Here are some points, each followed by its number:
[-8. 127. -34. 5. -17. -8. -23. 7.] 0
[9. -58. -11. -32. 30. -21. 52. -27.] 1
[23. -62. 68. -39. 65. -31. -11. -36.] 2
[24. -64. 51. -46. 51. -30. 19. -44.] 3
[-34. 35. -35. 33. -33. 37. -9. 29.] 4
[-18. 28. -74. 41. -28. 34. -16. 39.] 5
[-38. 17. -6. -6. -15. 14. 41. -4.] 6
[64. -69. 96. -30. 20. -30. -31. -30.] 7
[-38. 40. -41. 24. -26. 35. 2. 21.] 8
[-25. 72. -51. 36. -31. 16. -18. 38.] 9
[47. -69. 81. -40. 46. -30. -17. -40.] 10
[-29. 66. -46. 2. -15. 0. 33. 2.] 11
[-38. 74. -18. 15. -31. 21. 4. 15.] 12
[-15. -18. -17. 5. -21. 74. -16. 2.] 13
[-40. 28. -18. 38. -33. 36. -7. 23.] 14
[-11. 61. -92. 26. -25. 9. 13. 21.] 15
[-28. 12. -9. -11. -6. -5. 52. -14.] 16
[-9. -23. -38. -3. -10. -6. 59. -7.] 17
[-10. -1. -89. 21. -24. 15. 32. 25.] 18
[-8. -25. -43. 0. -9. -8. 59. -5.] 19
[-4. -26. -69. 6. -15. 1. 53. 7.] 20
[56. -74. 70. -39. 43. -30. -16. -39.] 21
[45. -74. 37. -36. 63. -34. -15. -29.] 22
[-12. 27. -80. 44. -25. 31. -23. 44.] 23
[48. -67. 102. -35. 37. -31. -28. -33.] 24
[-30. 45. -58. 35. -30. 28. -3. 29.] 25
[62. -68. 92. -35. 26. -29. -27. -35.] 26
[-30. 33. -46. 42. -35. 33. -7. 29.] 27
[50. -64. 126. -24. 13. -28. -35. -27.] 28
[55. -68. 113. -27. 19. -31. -33. -28.] 29
[3. -37. -64. -8. 6. -8. 56. -6.] 30
[-38. 36. -39. 20. -27. 31. 13. 18.] 31
[30. -65. 82. -30. 60. -31. -28. -31.] 32
[-41. 35. -13. 28. -35. 32. -6. 31.] 33
[-20. 21. -84. 30. -25. 28. 14. 25.] 34
[-38. 38. -21. 24. -33. 37. -3. 25.] 35
[7. 1. 3. -33. 78. -25. -18. -28.] 36
[-13. 26. -82. 48. -27. 28. -17. 41.] 37
[-27. 102. -32. 17. -28. 12. -18. 27.] 38
[73. -71. 51. -28. 34. -28. -32. -29.] 39
[-38. 23. -17. 68. -35. 17. -11. 26.] 40
[-36. 47. -24. 20. -31. 17. -13. 57.] 41
[56. -73. 74. -38. 42. -31. -20. -36.] 42
New points follow, each followed by the numbers of its five nearest points above, looking only along the 2 directions in which the numbered points spread most, nearest first.
[-10. 6. -81. 12. -15. 1. 45. 13.] --> 18 20 34 19 17
[-15. 127. -23. 1. -18. -4. -14. -2.] --> 0 38 41 12 33
[-25. 25. -55. 38. -32. 25. -15. 55.] --> 27 8 25 4 23
[-15. -25. 12. -33. 29. -12. 48. -33.] --> 1 36 16 17 19
[-3. -37. -10. -33. 35. -19. 50. -29.] --> 1 17 30 19 36
[-11. 19. -90. 19. -24. 12. 30. 22.] --> 18 34 15 11 37
[-9. 121. -64. 11. -15. 4. -16. 10.] --> 9 38 12 41 0
[-37. 53. 65. -37. 31. -5. -1. -30.] --> 36 13 6 16 33
[-7. -31. -25. 121. -18. -12. -23. 4.] --> 13 6 14 35 33
[-3. -39. 33. -40. 57. -24. 26. -40.] --> 3 36 22 1 2
[-29. 36. -30. -11. -2. -1. 45. -13.] --> 6 16 13 11 17
[-15. -21. 0. -38. 25. 2. 47. -33.] --> 1 17 36 16 19
[-32. 26. -39. 52. -34. 16. -13. 50.] --> 4 27 8 35 12
[-22. 17. -42. -11. 0. -2. 50. -9.] --> 16 17 19 20 6
[-29. 67. -39. 25. -32. 17. -18. 48.] --> 9 38 41 12 0
[-38. 64. 29. -34. 30. 0. 8. -29.] --> 13 6 36 16 14
[-19. -5. -44. 9. -20. 3. 52. 2.] --> 20 17 19 16 18
[25. -71. -20. -31. 60. -29. 26. -26.] --> 1 3 22 36 30
[28. -62. -51. -24. 26. -18. 49. -21.] --> 1 30 17 19 20
[-6. 127. -63. 7. -10. -5. -16. 7.] --> 9 38 12 41 0
